130; 84; 138
119; 109; 48
97; 124; 131
141; 142; 133
->
130; 84; 138
141; 142; 133
97; 124; 131
119; 109; 48

126; 128; 129; 124; 128; 132; 123; 124; 125; 126
126; 129; 130; 130; 129; 126; 122; 50; 207; 129
126; 126; 127; 126; 127; 129; 128; 127; 127; 127
120; 127; 117; 122; 118; 124; 113; 100; 101; 30
112; 122; 121; 95; 47; 132; 122; 124; 128; 120
93; 81; 128; 128; 123; 125; 219; 138; 131; 124
130; 122; 134; 121; 127; 127; 134; 140; 143; 118
->
130; 122; 134; 121; 127; 127; 134; 140; 143; 118
126; 129; 130; 130; 129; 126; 122; 50; 207; 129
126; 128; 129; 124; 128; 132; 123; 124; 125; 126
93; 81; 128; 128; 123; 125; 219; 138; 131; 124
126; 126; 127; 126; 127; 129; 128; 127; 127; 127
112; 122; 121; 95; 47; 132; 122; 124; 128; 120
120; 127; 117; 122; 118; 124; 113; 100; 101; 30

195; 152; 117; 139; 120; 104; 82; 73; 116; 115; 50; 148; 129; 124; 120
197; 156; 121; 140; 129; 112; 83; 72; 120; 118; 45; 143; 133; 127; 113
->
197; 156; 121; 140; 129; 112; 83; 72; 120; 118; 45; 143; 133; 127; 113
195; 152; 117; 139; 120; 104; 82; 73; 116; 115; 50; 148; 129; 124; 120

120; 132; 182; 176; 157; 85
186; 192; 140; 130; 149; 167
170; 137; 110; 95; 88; 155
126; 149; 183; 179; 174; 95
108; 104; 165; 159; 130; 79
128; 158; 93; 111; 160; 177
149; 185; 146; 151; 183; 153
148; 178; 124; 131; 170; 166
52; 105; 104; 140; 178; 121
100; 149; 128; 150; 189; 137
->
126; 149; 183; 179; 174; 95
120; 132; 182; 176; 157; 85
108; 104; 165; 159; 130; 79
149; 185; 146; 151; 183; 153
186; 192; 140; 130; 149; 167
100; 149; 128; 150; 189; 137
148; 178; 124; 131; 170; 166
170; 137; 110; 95; 88; 155
52; 105; 104; 140; 178; 121
128; 158; 93; 111; 160; 177

51; 222; 129; 72; 216
209; 69; 64; 48; 112
127; 164; 184; 208; 124
208; 155; 157; 55; 167
174; 149; 146; 100; 223
->
127; 164; 184; 208; 124
208; 155; 157; 55; 167
174; 149; 146; 100; 223
51; 222; 129; 72; 216
209; 69; 64; 48; 112

57; 179; 109; 123; 133; 231
31; 185; 181; 116; 99; 122
128; 144; 145; 190; 118; 30
228; 63; 75; 121; 158; 152
->
31; 185; 181; 116; 99; 122
128; 144; 145; 190; 118; 30
57; 179; 109; 123; 133; 231
228; 63; 75; 121; 158; 152

86; 125; 136; 127; 152; 140; 148; 157; 129
25; 130; 175; 207; 36; 121; 130; 147; 96
159; 82; 123; 158; 108; 85; 77; 129; 126
211; 131; 183; 172; 64; 132; 156; 98; 117
->
211; 131; 183; 172; 64; 132; 156; 98; 117
25; 130; 175; 207; 36; 121; 130; 147; 96
86; 125; 136; 127; 152; 140; 148; 157; 129
159; 82; 123; 158; 108; 85; 77; 129; 126

160; 117; 99; 154; 133; 153; 118; 93; 111; 158; 181
107; 135; 202; 110; 166; 128; 162; 113; 180; 162; 98
113; 134; 120; 143; 180; 166; 128; 126; 157; 97; 157
146; 118; 148; 92; 105; 127; 149; 135; 88; 152; 94
131; 173; 91; 121; 151; 128; 123; 116; 44; 173; 88
128; 58; 104; 158; 102; 116; 162; 131; 168; 129; 158
->
107; 135; 202; 110; 166; 128; 162; 113; 180; 162; 98
146; 118; 148; 92; 105; 127; 149; 135; 88; 152; 94
113; 134; 120; 143; 180; 166; 128; 126; 157; 97; 157
128; 58; 104; 158; 102; 116; 162; 131; 168; 129; 158
160; 117; 99; 154; 133; 153; 118; 93; 111; 158; 181
131; 173; 91; 121; 151; 128; 123; 116; 44; 173; 88
---
96; 125
210; 167
124; 61
170; 95
81; 107
->
96; 125
210; 167
124; 61

175; 184; 97
115; 71; 126
88; 45; 196
->
175; 184
115; 71
88; 45

139; 148; 184; 70
59; 189; 59; 115
149; 123; 91; 113
151; 30; 85; 154
->
139; 148
59; 189
149; 123

154; 166
182; 68
180; 204
84; 207
150; 80
->
154; 166
182; 68
180; 204

183; 122; 48; 37
128; 199; 107; 165
179; 65; 67; 190
105; 145; 141; 98
->
183; 122
128; 199
179; 65

126; 111; 211; 47; 160
137; 180; 204; 139; 229
124; 196; 217; 184; 82
123; 82; 94; 44; 148
->
126; 111
137; 180
124; 196
---
161; 162
97; 156
49; 174
172; 184
58; 163
->
161; 162
97; 156
49; 174

131; 173; 104; 87
102; 136; 150; 54
97; 90; 125; 108
154; 162; 110; 130
143; 163; 136; 131
->
131; 173
102; 136
97; 90

148; 131; 144
33; 121; 205
229; 99; 134
169; 215; 67
->
148; 131
33; 121
229; 99

167; 86; 97; 108; 74
161; 179; 146; 120; 165
64; 135; 164; 97; 106
140; 138; 157; 145; 176
55; 138; 139; 109; 99
->
167; 86
161; 179
64; 135

172; 123; 172; 68; 168
191; 96; 160; 77; 174
122; 135; 229; 36; 117
195; 65; 153; 85; 168
->
172; 123
191; 96
122; 135

27; 170; 96; 160
199; 107; 193; 68
103; 162; 90; 93
->
27; 170
199; 107
103; 162

150; 153
109; 91
132; 52
90; 143
->
150; 153
109; 91
132; 52

46; 118; 69
105; 25; 183
214; 191; 175
45; 212; 199
51; 29; 74
->
46; 118
105; 25
214; 191
---
135; 141; 141; 94; 148
81; 99; 99; 135; 183
69; 145; 145; 42; 166
->
135; 141
81; 99
69; 145

170; 169; 170; 162; 187
198; 189; 187; 167; 168
213; 180; 184; 180; 172
175; 169; 207; 224; 173
197; 205; 169; 155; 172
->
170; 169
198; 189
213; 180

143; 191; 57; 173; 119
115; 72; 180; 161; 94
193; 167; 171; 130; 129
212; 113; 186; 104; 157
->
143; 191
115; 72
193; 167

44; 98; 202; 209; 66
81; 217; 51; 117; 185
176; 44; 84; 138; 213
119; 102; 98; 78; 205
155; 209; 155; 220; 199
->
44; 98
81; 217
176; 44

63; 85; 87; 107; 139
152; 205; 209; 72; 96
112; 78; 91; 162; 169
109; 117; 119; 112; 97
->
63; 85
152; 205
112; 78

47; 160; 160
53; 188; 102
214; 86; 109
103; 177; 66
90; 182; 72
->
47; 160
53; 188
214; 86

74; 123; 197; 109
206; 97; 108; 173
56; 181; 98; 169
153; 127; 139; 72
->
74; 123
206; 97
56; 181

104; 50; 68; 73
157; 186; 161; 159
108; 119; 135; 153
139; 106; 97; 81
114; 105; 120; 113
->
104; 50
157; 186
108; 119
